Y: several groups of rows, each row roughly a mix of its group's hidden directions; some rows fit no group
Y (93 x 10)
[[-32   2 -51 -26  17 -25   2 -19   2  -3]
 [ 52 -10 -26  -3 -31  31  -3  12   0   1]
 [-13 -30 -17  38  33   8  25 -29   3  16]
 [-20 -20  22  10  -6   0 -39  14  49 -12]
 [ 22  12 -29 -23 -19   7  44  -8 -31  17]
 [  0  15   2   9 -17  -9 -46  31 -19 -39]
 [ 29  -7  -6 -34 -19   3  28  -4 -16 -46]
 [-20  35  44  14  -7 -19 -26  26  12  -4]
 [ 12   6  -5   4 -42   0 -10  16  -8  57]
 [ -7  34   3 -12 -51  -3  41   2   1  -4]
 [ 11  19  30 -27  13  40  23   3   3 -34]
 [ 57 -24   4  -5 -16   9 -25 -29   2  -1]
 [ 25 -15  -3  39   5  19  19 -10  17 -46]
 [ 10  17   7  13   4 -45  28 -14  40  19]
 [ 21 -19  15  -1 -42 -14  -9   3  51   0]
 [-43   4 -43 -13  29   4  18  -9  23  -3]
 [-33   2 -19  -7  10  -8 -12 -45  26  34]
 [ 35  19   6   4  13  -9   2  -5 -59 -15]
 [ 48   1 -24  14  11 -28  25  -9  28 -14]
 [ 36  16   4  24 -37  -7  -1  28 -20 -30]
 [ 26  -5  14  -4 -35   0  38  24   7  37]
 [ 16 -18 -22  -3 -14   7  13 -25  38 -46]
 [ 24 -14 -19  47  10   6 -11   6   7 -45]
 [-32  -1   3 -10   8  -7  56  -4  22  29]
 [  5 -15  20  35 -42   4   3  -5  26  36]
 [-11  21  12 -14 -30 -34 -30   9  32 -25]
 [-15 -21   3 -29  15  25 -24  -9  25  45]
 [-24 -20 -38  -1  21 -17 -10 -28  36 -18]
 [ 46 -27   7  27  20  25  -9  11 -22 -16]
 [  2 -19  34  50  -8 -12 -16  -6  34   4]
 [ 40 -32  17  18   6  23  -8  29  27 -17]
 [-37 -16 -15  18 -22  18   6  51  -9  -2]
 [-42  32 -19   3 -24 -38   4  -3  21  -8]
 [ 35   1  32   3 -28  26   4  23 -26  28]
 [ 23  17 -37 -20 -33   8  18 -10 -35  17]
 [ 11  13  36   3   1   8  17  41 -42 -17]
 [-18 -37  11  -4 -19  41  10   0 -12  39]
 [-18  25 -11  -6   8  -6 -20  34 -10 -53]
 [ 21   1 -33  -8   7   2 -47 -20  -3 -37]
 [-12 -20 -40  -7  13  11 -43  -8 -34  -8]
 [-24  24 -15 -12  14   6  15 -31  32 -40]
 [  5  -3 -14 -10  -6  -7 -49 -49  20   8]
 [ 35 -28 -29   4  -1  20 -16  16 -39  18]
 [-34 -17  -8 -25 -23  19 -15  21  37 -25]
 [ -8  63  18  -8  32  -6 -11  -2  -4   2]
 [  1   6  16  21  12  11  27  26 -55  13]
 [ 14   8  25  20   1  49 -14  22  30 -20]
 [ 16   9   6 -40   4  -1 -28 -20  28 -41]
 [  7  -6  16  10  17   5  38  -7 -48  32]
 [  1 -11 -31   2 -17 -19 -24 -25  52   3]
 [-30 -38 -13  -3 -28  39 -21   9  -3  16]
 [-21  -5  -3  19 -30   3 -27   4  45  34]
 [  6 -11 -39 -35 -47  14 -11  -5  -3 -12]
 [  0   0  -9  18  40  23  -7 -12  37 -39]
 [-16  -6 -26 -17  23  16   9 -24  20 -51]
 [-21 -21 -39 -11  -4 -31   2 -26  -1  38]
 [ 25  25 -14   5  -5  13 -37 -17   1 -48]
 [-34  -5  -2  48  21  -1 -21  -1  33  16]
 [ 35  -1  15  17  11 -12   2  18 -57 -11]
 [ 16  19  42 -21  21   1  18  10 -41 -19]
 [ -2  12  46  21 -10 -23   7  20   8  43]
 [ 19  30  12  -7  27  -2  -3  12 -42 -39]
 [ 50   0  12  14   0 -16  43  23   6 -14]
 [ 28 -32  21  -9  -5   7   1  18  15 -52]
 [-22   3 -35  35  11  -2 -17  -6 -39  26]
 [  8   1 -24 -15 -38   8  27   6  -6  50]
 [ -6  -5 -30  13  -8 -19 -38 -40  23  24]
 [-13  30 -30  -8  22   7  13   8  -5 -53]
 [ 39 -34 -21  -7  13  14  16 -11 -41  10]
 [  3  42  26 -12  11 -22 -33  -1 -19 -31]
 [ -9  28  33  -1   5 -21  39  38   7 -16]
 [  2   3  21  35  59   5   9  -1  13 -12]
 [-15  11 -21  21   0 -34  35  24  38  -1]
 [-16   5  -8   1   1  -9  43  45  27 -25]
 [  1  36  16  -4 -10 -34  -6  18  -9 -48]
 [-48  -3 -23  -2  23  10   1 -19  42  -5]
 [ -9  54 -11  18  -5   8 -13 -26  37  -2]
 [ -6 -38 -21   0  -3  28  13 -29   5  44]
 [-18 -13  24  34   3  16 -20  -3  43  30]
 [-11   5 -30  37  19  -3   0  -5 -46  26]
 [  7  -9  48  16  43  -2  14 -14  -5 -26]
 [ 42   8 -38   5 -16  23  -8   1 -33  21]
 [ 26   3   8  39  -1  10 -43  20  -2  33]
 [  6 -52  24  13   3 -30 -10  13 -21 -25]
 [ 21  -9  13   5  17 -15 -20   8 -62 -10]
 [  8  19 -24 -16 -35 -34  19   7 -40   3]
 [-24 -27  -8  -9  54  -7 -20 -23  13  11]
 [ 14   3  12  -2   3 -29  28 -29  45  29]
 [ -9 -21  26  -2  11   4  17   8  53 -33]
 [ 41 -11  15  10   1  -3  24   3 -54  -1]
 [ 36   7  -4  16  19  22 -17  -7  13 -52]
 [ -1 -31  20   1  41 -14  -5   9 -42 -23]
 [  3  22 -11 -11  19 -25  15   3 -31 -52]]

which group is each row in? (one row of each group first)
[ 29 -17  17  -3  17 -21  31 -18 -42 -18]  X
[ 50  13  30   6  -2 -33  24  -7  20  -1]  P
[ 26  36 -36  12 -13  24 -32 -19   1 -10]  D

[-18 -13  24 -22 -25  -8  24   7  50 -19]  D
[-28  10 -25   6  10  -3   6  -9 -23  58]  D
[-15  43  29 -16  29  18   7  25 -22 -13]  X
[ -5 -38 -39 -14  -8  31 -21 -25  19   6]  P
[ -2  -1 -38  24  27   8  17  -8   2 -50]  X
[ 15  38  22   2  -6 -17  50  -6 -15  21]  D
[-33   1   5   8  36   5  27 -12  47  -8]  D
[-18  -2 -15 -21 -33  -8  26   3 -11  52]  D
[ 14 -36 -58  -7 -15  -8   1 -22   3   6]  X
